In the rows, 128 means zero.
Rotation paths and how fast each direction turns (degrees a step):
Each turn is a multiple of 5 degrees from 10 to 175, or 0.
Each row of a path follows its step; steps can be skipped.

step 0: [136 134 117 139 129 120 126 126 134 138 128 135 128 126 131 142 116 122
 130 134 128 125 124 135 127 132 133 113 133 132 126 130 117 118 128 116
 120 129 129 136 135 126 125 122 121 136 132 125 127 131 122 111 144 128
 123 132 132 125 127 133 128 128 130 141 131 134 120 123 128]
step 3: [129 134 125 132 137 127 124 132 136 128 129 117 135 128 129 131 111 121
 135 130 118 138 131 137 128 129 118 127 115 127 124 114 118 119 128 127
 121 126 126 127 140 136 126 133 120 123 121 121 126 138 117 119 128 137
 138 130 131 122 134 142 120 122 126 126 126 129 138 128 132]
step 4: [129 132 135 139 134 119 121 129 136 123 138 140 130 122 140 130 117 128
 139 131 134 139 128 133 127 131 125 136 123 129 121 124 126 130 131 126
 138 120 124 129 133 134 135 125 130 124 124 140 117 127 130 130 140 125
 136 119 140 135 129 132 137 130 135 135 120 122 123 117 141]
step 8: [131 128 139 130 129 119 113 122 130 124 139 130 122 122 127 131 119 137
 124 142 119 141 135 128 126 127 125 125 131 124 141 115 132 128 131 122
 124 124 133 133 117 128 118 127 128 130 134 122 127 123 135 129 141 124
 126 132 131 123 129 145 132 116 114 125 120 130 129 131 131]
step 17: [129 118 134 130 119 117 133 138 129 143 119 130 125 127 132 123 136 128
 115 126 140 130 121 125 129 133 126 129 122 128 135 117 125 130 142 130
 123 113 129 126 133 143 127 121 140 137 123 130 133 128 124 131 125 128
 134 122 135 124 129 125 126 139 126 130 131 119 142 128 136]
step 18: [125 135 135 134 126 121 136 138 131 132 129 131 114 125 125 118 139 124
 125 135 119 134 125 128 122 126 120 125 138 128 122 134 124 134 126 114
 120 127 127 129 142 129 136 129 134 137 134 138 128 121 124 133 131 126
 119 129 121 132 147 124 116 142 127 128 129 135 129 127 127]
step 25: [120 124 119 132 121 122 142 125 129 130 127 136 125 127 139 138 130 136
 132 114 118 124 130 126 125 125 120 118 127 132 128 132 116 134 131 119
 120 119 120 114 116 129 129 129 135 126 112 124 129 130 132 123 123 131
 124 126 118 125 132 131 121 130 122 135 139 131 137 124 121]
step 26: [131 114 129 135 133 123 128 134 112 119 123 140 130 139 128 126 120 131
 139 131 119 131 142 128 132 121 126 124 128 132 133 124 120 136 110 122
 127 122 126 132 128 131 133 127 138 128 138 122 138 126 125 135 119 121
 119 124 121 134 131 131 134 133 127 136 125 128 129 115 121]
step 31: [125 126 127 123 136 128 132 126 128 133 130 131 119 130 124 129 120 132
 147 129 132 135 130 124 121 133 121 121 128 141 122 134 120 126 117 127
 125 117 126 136 124 136 127 115 135 133 136 135 116 136 126 126 121 134
 134 130 139 131 125 113 124 126 115 135 130 134 119 116 128]
Speeds:
[129 126 126 126 129 129 130 129 130 130 127 127 130 126 127 128 130 123
 127 128 129 128 130 129 129 130 129 127 126 125 128 129 129 130 128 126
 128 128 125 131 129 127 127 127 129 129 130 129 129 128 130 126 131 130
 129 128 130 129 128 127 125 130 129 129 126 129 130 128 129]	20
[127 128 126 126 128 128 127 128 131 125 126 128 128 130 128 129 129 131
 126 126 128 127 129 131 129 126 130 129 127 127 127 125 126 132 126 130
 128 129 127 126 128 130 126 129 128 126 128 128 128 129 128 129 128 129
 129 125 128 128 126 130 125 126 127 127 128 130 131 129 125]	80
[125 128 124 128 127 129 125 128 129 127 128 125 127 130 129 129 128 127
 127 129 129 126 132 126 129 130 128 129 131 130 129 131 129 129 128 129
 131 125 129 127 128 129 128 127 129 130 131 127 128 129 129 130 127 129
 128 131 129 127 127 130 127 130 125 128 129 128 128 126 129]	20
[129 127 132 131 125 128 126 128 129 128 127 127 129 129 126 131 127 128
 128 127 128 127 130 130 124 129 128 129 128 125 126 128 129 127 128 129
 128 126 133 129 126 126 129 130 129 127 130 126 130 128 129 127 128 130
 129 130 129 128 126 128 129 128 129 128 126 131 129 130 126]	55

step 3: [134 121 117 126 140 140 141 131 125 138 127 127 138 129 120 124 122 138
 135 130 139 129 121 124 131 124 141 135 123 124 130 131 121 128 135 122
 123 143 127 126 120 134 129 124 137 132 124 123 129 144 128 126 127 131
 124 128 125 130 126 120 123 130 128 123 133 118 122 120 131]
step 4: [127 131 126 129 125 134 128 124 140 134 130 130 131 128 122 123 136 136
 135 151 131 128 126 127 115 130 132 135 135 136 134 139 137 130 120 114
 135 129 135 126 125 131 131 127 134 131 132 128 133 121 126 121 116 131
 138 120 125 133 123 129 136 134 121 133 128 128 132 122 122]
step 5: [145 129 112 136 125 129 124 131 142 123 135 130 122 134 129 134 126 133
 122 133 120 131 132 122 130 126 125 131 120 130 127 136 125 128 126 123
 124 124 129 136 124 129 136 135 123 114 139 121 130 125 134 128 127 120
 132 119 131 132 132 138 131 128 142 117 130 138 123 124 129]
step 7: [124 119 124 130 134 139 133 118 111 132 117 124 126 132 114 129 135 132
 138 138 126 130 135 137 125 125 129 119 130 140 129 118 120 115 130 126
 128 126 119 123 126 126 126 127 126 120 128 130 124 119 121 131 127 129
 127 129 127 139 129 137 129 134 132 137 136 130 136 127 136]
step 8: [137 130 127 142 132 122 128 116 124 132 135 125 140 131 127 126 133 130
 126 134 136 132 130 132 137 117 116 136 134 129 124 121 130 128 128 134
 133 129 133 123 125 135 138 138 124 125 135 134 120 123 123 125 119 128
 126 144 126 129 121 135 133 122 123 119 129 136 134 139 120]
step 9: [118 133 130 131 128 125 131 129 145 138 123 117 135 127 133 137 124 119
 129 121 120 132 135 123 131 126 124 124 127 140 133 129 125 138 127 131
 128 113 127 119 139 129 130 130 118 128 145 133 127 127 128 129 127 129
 123 132 137 129 124 129 115 128 132 126 119 122 135 130 121]
step 17: [119 130 133 137 117 126 135 140 139 123 123 134 121 127 143 137 133 111
 128 134 127 124 129 127 138 131 124 120 141 121 117 127 118 126 124 133
 124 129 128 118 128 123 126 134 129 126 135 128 130 126 117 131 132 133
 126 134 133 123 128 119 128 125 131 126 126 131 136 127 119]
step 26: [124 131 127 125 125 121 120 127 128 126 131 142 139 132 131 127 130 125
 134 115 133 124 127 127 135 129 122 122 122 126 132 123 131 128 131 126
 131 119 135 127 134 117 120 135 112 126 138 123 123 123 133 135 134 127
 131 133 118 137 128 132 141 115 137 132 130 126 134 139 137]
step 27: [128 138 125 116 137 129 127 125 120 129 138 122 129 123 123 130 125 124
 125 123 114 127 133 129 129 117 131 127 121 120 129 123 133 135 145 136
 134 126 128 128 126 127 127 125 112 126 126 130 125 134 128 134 130 135
 122 135 135 119 113 115 125 124 127 141 127 125 124 132 133]
Speeds:
[128 127 127 125 127 129 129 127 127 131 128 123 125 126 126 127 129 129
 129 126 126 127 127 128 124 128 129 130 128 128 126 130 128 127 129 128
 129 129 129 126 130 130 126 130 128 130 128 127 128 126 127 126 128 128
 127 127 128 128 130 128 126 128 130 128 126 124 129 128 128]	120
[126 130 130 127 129 127 127 126 125 129 130 128 128 125 127 128 128 127
 127 127 131 128 125 127 129 128 127 126 126 127 130 126 126 130 128 131
 128 129 130 126 130 129 129 127 127 129 131 130 128 129 127 127 127 129
 132 129 130 127 127 126 126 127 131 128 128 130 130 125 128]	40
[127 126 132 124 127 129 128 129 125 128 127 127 130 127 126 130 128 128
 128 131 126 128 127 129 127 128 128 129 128 129 126 126 130 127 126 127
 125 125 129 129 128 130 128 123 129 126 130 127 128 128 129 127 129 129
 130 128 129 128 131 128 130 127 126 129 129 128 128 127 127]	120
[129 127 126 127 127 130 127 127 128 130 128 128 128 130 129 128 128 129
 127 131 128 129 128 129 131 129 129 128 126 130 128 128 124 127 128 131
 124 129 130 127 126 128 128 128 126 128 129 127 127 128 129 127 130 128
 127 127 125 126 131 129 124 125 127 131 126 128 125 128 128]	160
[129 128 129 126 128 126 129 126 128 129 126 131 126 129 128 128 128 127
 131 126 130 128 128 131 132 130 128 131 126 127 130 128 128 127 128 126
 129 130 126 126 131 130 127 128 125 126 126 127 127 128 126 128 128 131
 128 124 129 128 131 128 128 129 127 127 129 128 128 126 128]	95
[129 129 125 133 130 127 131 127 129 130 126 128 130 129 128 127 127 130
 127 129 127 132 127 129 128 128 129 131 129 129 126 129 128 126 128 128
 128 127 126 127 128 130 129 127 128 128 130 130 127 128 127 129 128 128
 130 128 130 129 127 131 128 130 130 128 126 127 130 124 128]	10
[128 130 128 130 130 127 128 130 126 128 128 130 126 126 124 127 128 129
 130 127 127 127 129 128 129 128 126 126 131 130 125 132 127 127 127 129
 126 127 127 127 131 128 128 127 124 124 128 127 128 127 128 128 127 129
 127 131 126 130 127 128 128 127 128 128 127 131 128 129 127]	40

step 8: [129 125 121 139 134 131 125 133 126 135 121 134 135 128 121 134 134 113
 131 135 132 127 123 125 119 126 130 118 127 137 132 130 136 134 128 131
 118 132 143 129 139 126 136 120 130 138 125 121 125 129 117 135 123 137
 125 125 128 127 128 116 128 127 114 135 120 129 134 131 117]
step 16: [120 128 126 133 140 126 124 126 129 114 136 135 122 131 134 127 130 131
 130 131 116 126 136 122 132 135 139 127 134 128 128 142 127 134 122 136
 140 129 129 135 127 138 120 128 132 129 122 119 133 117 126 133 141 133
 140 139 132 130 126 123 117 122 123 130 126 129 137 129 133]
step 19: [130 135 128 128 130 120 128 123 142 132 131 127 122 127 129 129 121 125
 123 134 136 126 124 137 115 133 145 124 125 138 133 129 131 133 136 127
 129 137 134 138 127 123 135 124 118 112 136 126 132 134 129 133 131 129
 132 126 123 117 131 120 130 131 124 112 138 119 128 127 130]
step 24: [135 128 127 134 127 121 117 132 120 135 135 116 126 128 122 129 128 124
 138 127 133 133 128 132 132 128 134 125 120 119 136 121 139 134 124 130
 122 141 130 133 120 127 123 111 128 133 128 130 138 130 113 122 130 129
 128 128 127 134 127 141 119 126 125 127 123 124 137 126 114]
step 26: [127 120 121 128 123 131 136 127 130 124 127 127 124 116 123 123 125 117
 123 130 137 113 125 136 119 129 126 131 134 140 139 133 115 122 130 124
 135 133 121 132 132 140 131 126 119 128 136 126 128 139 136 125 130 131
 135 128 129 131 127 123 125 136 132 139 143 126 125 121 121]
step 30: [129 134 140 127 125 133 134 119 130 118 134 138 123 117 136 128 131 126
 128 141 130 129 127 123 121 113 131 134 125 134 138 136 130 124 125 131
 128 122 136 139 128 126 130 131 118 136 129 125 120 128 121 141 117 124
 132 130 111 131 124 131 136 124 134 133 128 130 132 121 129]
step 34: [134 123 124 132 135 134 138 138 122 131 129 126 116 137 126 127 135 126
 130 123 133 124 122 111 126 125 137 129 133 121 135 131 132 112 133 139
 130 131 128 121 126 123 135 127 126 124 127 126 129 133 122 141 119 124
 132 131 127 138 135 122 132 133 130 129 119 119 121 128 142]
step 36: [137 130 120 131 133 133 130 119 125 120 131 129 123 130 128 126 121 141
 116 118 119 123 140 140 133 132 125 132 120 130 120 133 139 127 128 133
 128 129 126 128 139 123 126 136 134 128 115 124 127 136 131 116 139 126
 126 122 135 138 124 139 131 122 128 133 129 127 137 125 121]
step 37: [123 129 132 134 121 120 125 124 135 109 118 134 130 119 120 134 132 126
 141 130 131 131 123 129 138 123 128 132 118 130 149 128 119 126 134 128
 133 131 127 118 113 121 127 135 123 130 128 130 115 133 129 128 134 123
 127 127 126 126 129 133 125 128 136 125 129 129 129 131 136]
Speeds:
[125 129 129 129 127 132 128 127 130 127 127 128 127 126 126 123 128 132
 129 126 127 126 126 127 129 130 128 130 129 131 128 127 127 130 127 126
 129 129 126 127 129 129 125 129 128 129 126 128 126 128 127 128 130 127
 131 127 129 127 128 128 127 129 127 129 126 131 128 130 128]	70
[128 125 126 130 129 129 127 130 130 126 130 128 125 127 128 130 128 130
 127 128 132 127 127 129 129 128 130 126 127 127 127 126 126 128 131 131
 126 128 127 129 127 127 129 126 130 128 128 129 126 128 126 130 130 128
 128 131 131 126 128 128 125 128 127 131 129 128 127 127 128]	140
[128 128 128 128 131 129 128 127 130 131 128 131 128 131 130 130 130 127
 128 129 128 125 129 127 128 127 124 130 129 127 128 130 131 127 129 127
 125 129 129 128 128 130 128 130 128 130 128 128 126 128 127 127 131 127
 128 129 129 129 128 128 126 126 128 130 124 126 129 131 130]	55
[126 127 128 128 128 125 127 126 129 128 126 127 127 129 131 128 128 127
 130 128 125 131 127 126 126 126 130 129 129 129 125 129 124 126 127 130
 127 129 126 127 128 128 129 128 129 130 128 128 128 129 129 129 131 127
 129 128 125 126 124 128 128 127 130 128 127 127 128 127 128]	155
[129 126 129 127 130 131 128 128 128 126 129 128 129 128 128 128 130 128
 130 128 132 127 127 127 126 128 132 127 131 130 129 129 130 128 127 128
 127 129 130 129 126 129 128 128 130 127 128 130 128 127 126 126 129 126
 129 125 126 128 126 122 130 128 126 127 128 128 128 127 129]	95

step 2: [128 121 120 135 119 138 131 124 124 126 116 118 120 124 126 117 132 132
 129 127 114 132 131 118 128 121 130 123 128 116 139 119 127 127 127 125
 135 131 129 127 119 135 134 128 125 140 133 126 127 136 127 121 129 131
 132 123 130 131 143 123 131 121 146 123 123 130 129 134 132]
step 8: [120 129 132 118 136 144 136 114 125 129 128 130 121 130 121 121 123 135
 130 127 126 143 131 130 131 122 123 129 132 118 133 120 128 132 132 129
 132 131 134 132 129 135 126 128 121 130 151 120 127 128 126 125 130 138
 128 138 122 122 136 125 122 125 132 127 127 121 133 132 141]
step 13: [128 115 119 129 124 137 139 129 130 121 134 125 123 125 128 125 123 114
 125 122 131 131 126 131 138 129 118 129 123 135 128 125 118 120 135 131
 126 128 122 126 132 129 118 126 141 137 125 129 126 129 123 131 127 126
 120 119 138 122 121 138 114 127 139 117 127 138 117 123 121]
step 23: [135 118 125 124 123 143 126 132 124 128 129 124 128 132 132 126 110 132
 124 117 123 143 136 131 128 122 138 141 134 128 133 121 127 128 128 130
 130 122 123 132 127 126 129 130 120 136 133 121 132 135 129 119 125 128
 132 121 147 125 131 119 140 128 125 123 123 132 124 126 136]
step 25: [128 127 128 118 124 135 139 132 126 136 125 133 134 128 136 141 120 120
 129 133 134 128 127 135 134 128 128 127 132 115 122 115 120 113 127 140
 122 129 136 132 121 137 129 123 135 110 130 130 128 132 132 133 126 121
 123 122 130 126 129 128 133 123 132 118 122 119 122 126 116]
step 27: [127 126 130 127 129 123 130 120 120 114 134 125 130 127 122 128 120 125
 142 130 119 126 128 122 131 134 130 119 125 133 130 127 124 134 133 133
 118 131 145 137 125 136 127 133 129 126 146 124 128 123 127 129 126 121
 130 146 115 133 137 127 133 123 130 120 130 132 135 134 124]
step 29: [130 110 136 130 134 137 133 118 122 127 135 133 127 130 129 119 127 131
 124 131 133 145 132 123 124 120 132 134 125 128 135 128 109 137 132 120
 133 124 123 123 136 135 114 134 121 136 130 132 127 128 132 131 124 130
 131 126 129 118 126 121 132 125 133 116 129 138 133 127 133]
step 32: [132 124 116 130 107 137 138 116 131 115 140 134 130 131 131 128 126 135
 127 128 127 136 123 132 123 134 128 129 128 127 125 126 119 128 132 127
 136 127 116 126 127 125 120 128 123 143 130 137 132 127 121 131 130 135
 117 119 126 114 134 125 136 124 128 128 128 128 124 126 130]
step 37: [120 142 131 126 124 129 130 132 125 130 115 123 131 121 129 124 124 112
 132 130 135 124 138 129 130 124 116 122 122 123 124 125 123 135 138 127
 140 136 133 131 129 137 122 129 125 128 124 121 133 131 123 138 126 131
 130 139 142 124 130 136 131 117 142 127 127 117 127 135 127]
Speeds:
[130 126 129 125 130 130 131 128 129 130 123 132 126 128 128 129 129 129
 129 126 130 126 127 129 126 131 128 127 127 127 130 129 127 128 127 127
 127 128 127 126 129 128 126 130 129 128 128 125 126 127 128 131 130 126
 126 129 129 127 127 128 129 127 129 129 129 127 127 129 130]	85
[126 127 132 126 126 127 128 131 131 127 127 129 128 127 128 129 130 126
 128 129 127 126 128 125 130 127 125 125 129 127 127 128 126 128 128 125
 126 128 128 130 128 129 132 127 127 127 128 127 130 127 126 126 129 128
 127 126 127 129 128 129 129 126 127 126 127 127 127 131 129]	115
[127 127 127 128 129 131 130 129 127 130 127 128 129 127 126 124 128 129
 127 127 126 126 129 128 129 128 127 128 128 126 129 127 128 126 127 129
 129 130 132 125 128 127 129 128 130 126 126 128 129 129 128 128 127 130
 131 129 127 128 131 129 124 126 126 127 127 126 124 126 128]	125
[130 127 130 130 131 130 128 126 128 128 130 126 127 130 128 130 127 125
 128 130 128 129 126 129 128 125 128 127 128 128 130 126 127 126 126 126
 128 127 129 128 131 126 129 126 130 128 129 130 127 125 128 128 127 130
 128 131 127 130 126 129 127 126 128 130 129 127 128 127 130]	155
[128 126 125 129 128 127 127 127 130 127 128 130 130 126 130 130 130 128
 128 128 129 126 128 127 129 128 127 127 127 127 125 125 130 124 129 129
 129 124 127 129 127 125 125 129 127 127 130 126 130 127 127 129 129 131
 127 130 127 128 127 130 129 126 127 127 127 129 127 127 126]	55
[130 126 129 126 127 128 127 129 127 127 128 125 130 129 128 128 130 128
 129 128 127 124 128 129 131 130 128 129 128 127 128 130 128 131 123 129
 128 129 128 129 128 129 125 127 129 129 131 128 129 126 128 128 128 126
 129 129 127 128 129 128 126 127 125 131 128 131 131 128 126]	120
[128 128 130 127 128 129 127 126 127 131 130 128 128 126 128 125 128 126
 127 128 128 127 128 129 127 129 127 129 129 127 128 122 127 131 127 127
 129 126 130 129 125 127 127 127 125 129 127 126 126 127 132 128 128 127
 129 130 128 129 127 129 130 129 131 126 128 129 127 130 127]	175
